(in the rows, 128 means zero)
Which row each row swaps with, under one turn or mirror:
The rows were stretched afterwards, more along some directions than others.
gelag: [113 156 119  87 136 143 141 111 140 131 118 141 133 124 108 112  85 136
 116 121 110 131 117 136 120 110]
kezaz: [129 123 165 124 142  71 163  73 161 130 145 114 141 132 130 137 162 115
 124  95  98 146 198 123 151 128]
pap: [132 123 128 137 106 121 168 132 151 133 146 106 126 122 140  98 148 127
 158 141 104 101 133 125 151 147]
boma: [157 128 117 122 172  99 104 116 130 143 219 115 159 154 116 128  88 142
 111 111 105 128 138 122 115 109]
rig: [150 142 122 107 166 112 145  97 101 108 132 147 132 145  98 122 124 138
 104  89 111 129 130 129 118 102]
zipe: [123 113 145 100 130 112 140 116 122 141 133 147 123  99 136 142 112 115
 120 117 126 103 170 121 138 113]
goruz: [144 119 121  98 154 106  91  96 164 166 185 112 142 145 138 152  84 119
  95 102 100 162 149 134 124 101]
Fisas: [120 132 149 122 129  92 158 113 147 130 195 106 145 125 155  96  98 140
 140 135  88 118 141 112 146 134]
Sunes: [131 122 120  98 187 103 102 104 106 154 165 156 149 151 107 159  84 107
 110 105 116 151 148 141 106 106]
gaku: [169 120 123 120 125 123 149 104 127 122 179 122 117 124 135 116 140 143
 137  91 116  84 129 125 145 139]
bevi: [131 120 138 108 173 117 129 104 150 148 163 126 164 177 101 112 117 122
 121 101 112 169 166 127 109 118]
Sep: [109 116 153 104 145 120 148 136 132 144 124 129 138 127 110 101 106 116
 145 147 107 138 135 108 131 154]
gal: [101 146 155 125 157  79 146  92 138 138 114 131 125 146 111 131 123 106
 122  98  89 155 166 147 132 124]
pamu: [140 107 109 104 149 104 113 110 139 140 185 132 125 118 122 140 124  98
 109 100 119 127 134 140 104 129]
noge: [161 136 128 124 144 111 154 114 109 113 195 126 124 141 132  97 134 142
 132 103 121  88 136 135 118 118]
lifut: [123 145 139 107 169 107 140 107  92 102 165 152 127 126 118 138  86 146
 112 103 127 105 134 123 131 110]
firu: [110 132 142  86 158 112 164 142 156 145 128 159 154 142 118 108 112 105
 135 136 101 148 152 163 135 129]
Zuno: [166 118 129 130 153 114 118 113 132 166 187 113 131 149 116 142  83 146
 106 117 110 125 144 110 138 112]
Lege: [140 130 128 111 129 118 157 106 138 150 167 155 146 164 112 126 110 130
 105 118  96 120 171 139 136 131]
Ger: [114 137 129 115 116 102 165  85 138 113 165 147 122 106 131 100  90 134
 116 101  89  97 135 124 133 131]
Lus: [145 145 148 154 146 132 143 131 128 170 141 129 117 183  92 116 109 143
 137 130 127 118 159 142 123 151]
kas: [123 131 105 109 130 138 122 105 120 154 137 120 113 109 137 134  83 128
 129 120 136  99 129 117 126 114]
Ruti: [115 117 145  95 129  85 137  75 153 126 151 141 135  97 150 151 122 133
 117 105 113 121 159 142 141 134]
Rimel: [119 119 122  92 133 124 149 132 121 138 131 164 134 110 119 111  83 128
 131 133 123  90 140 107 128 136]
Beza: [131  91 145  93 151  77 125  99 149 135 180 115 153 112 136 133 152  92
 118  99  98 146 166 117 126 122]
Kigu: [152 131 155 141 177 111 141 108 139 119 185 108 145 168 116 128 140 137
 132  98 141 139 150 102 137 138]
Bisor: [132 124 159 114 164 106 161 141 158 134 110 158 146 154  90 105 135 112
 124 122 114 153 148 145 142 133]
lusap: [159 107 139 104 187  55 125  82 131 150 163 101 132 154 126 154 125 113
  99 100  99 177 149 127 146 109]
rozo: [150 110 135 109 152 128 140 122 131 143 129 136 121 132  76 110  99 127
 113 120  87 123 128  94 129 123]
karap: [112 147 154 119 168  86 152 100 135 144  94 122 109 131  92 116  90 115
 130 107  99 143 144 118 132 125]
razo: [154 122 120 133 127 125 141 113 132 160 185 129 126 158 131 135 120 145
 130 115 126 110 158 152 130 150]
tatig: [116 140 161 123 162  92 168 118 122 117 127 132 114 120 116 102  88 124
 149 122 101 118 144  97 155 137]
gek: [107 128 133  82 184  97 112 105 117 138 135 158 147 136 108 159  75 116
 105 108 112 163 142 142 110 104]
Butid: [123 139 149 130 159 103 149  85 132 135 131 117 124 157  79 125 125 135
 117 102  90 139 146 107 127 132]
donuv: [143 140 164 140 173 141 155 147 140 134 134 127 144 177  82 107 137 151
 151 115 131 141 141 132 136 152]
Guke: [129 109 107  93 120 117 135 100 115 136 157 147 145 102 164 137 104 128
 115 128 125 108 140 125 124 107]
ramo: [118 114 143  95 187  96 128 103 121 155 143 160 161 161  96 147 103 108
 115 104 114 171 170 142 112 105]
did: [132 145 124 121 160 131 161 135 109 107 148 158 135 147  99 104 130 140
 137 104 133 110 134 151 111 135]
rok: [172 103 133 101 180  96 110 103 117 132 182 103 157 142 128 151 144 129
 114 101 121 145 138 110 125 108]
kam: [149 102 129  87 156 114 141 127 131 117 188 154 151 147 112 120 145 132
 122  98 123 127 145 163 124 119]
fak: [135 117 109  94 115 135 141  96 136 141 168 143 148 125 146 127 115 130
 102 133 106 128 148 139 115 105]
Kogos: [130 129 116 102 129 144 157 130 137 150 149 132 137 154 121 107 131 123
 133 147 126 141 129 159 111 154]
Gor: [130 126 164  99 172 117 152 140 161 133 144 127 143 158  87 105 125 115
 147 120 110 160 142 131 129 157]
pom: [121 121 123 112 121 114 128 116 145 138 122 134 135 102 149 145 132 103
 138 136 107 139 118 135 145 134]
Buze: [130 120 160 135 182  77 144 109 132 111 153 115 133 156 105 115 145 120
 149  94 101 152 145 128 135 136]
Rapo: [132 145 107 119 131 132 135 101 124 145 113 135 102 143 106 121  99 132
  96 118  93 129 137 153 119 103]
lemas: [135 129 128 104 139 132 171 100 140 157 113 136 129 183 115 118 144 110
 131 117 125 163 146 152 126 124]
duzab: [134 104 156  92 159  85 145 101 160 117 185 125 158 133 136 122 149 103
 128 109  78 186 140 142 139 109]
pigil: [126 128 125 112 140  97 160 109 141 114 111 132 116  87  96 109 113 126
 102 119  96 109 117  92 141 114]
saliz: [143 118 147 118 139  75 144  87 167 142 171  88 143 127 153 120 128 127
 118 109  97 145 163 114 137 119]
vegu: [148 117 138  98 125  94 153  93 129 123 161 129 116  94 156 137 130 134
 126 112 133  96 127 138 160 121]
Tokeg: [130 114 170  94 168 100 153 120 123 128 162 160 173 158 103 110 114 132
 138 114 116 140 175 115 126 143]
fatom: [135 122 126 116 155 111 126 106 120 125 175 118 127 111 143 141 101 133
 137 108 157 104 108  95 128 114]
gel: [131 122 110 113 124 154 135 161 123 141 126 162 134 128 113 122 112 142
 138 142 147  90 119 150 130 151]
Tolu: [153 122 118 119 160 100 131 117 117 133 200  93 132 143 148 116 107 128
 124 121  95 121 116  99 135 115]
sufek: [127 111 108  74 113 113 139  98 153 145 173 145 160 116 150 137 103 123
  99 127  93 130 152 139 121 108]
pas: [126 111 155  85 172  90 137  94 133 142 154 140 154 148 119 152 134 121
 113  98 128 158 187 143 122 112]
sot: [141 147 123 121 121 142 182  98 118 130 126 133  85 136 108 107 120 123
 135 111 120  90 129 118 150 137]
tesi: [140 114 126  98 107 119 143 107 163 124 148 114 116  92 146 127 147 115
 128 113 114 106 135 126 139 147]
nozeg: [114 147 146 125 164 103 141 112 140 162 149 122 152 172 133 144 113 118
 126 119 123 167 166 169 132 127]

ramo is swapped with Guke
zipe is swapped with Tokeg
karap is swapped with saliz
boma is swapped with Rapo
Kigu is swapped with sot
gal is swapped with Fisas
pamu is swapped with Kogos

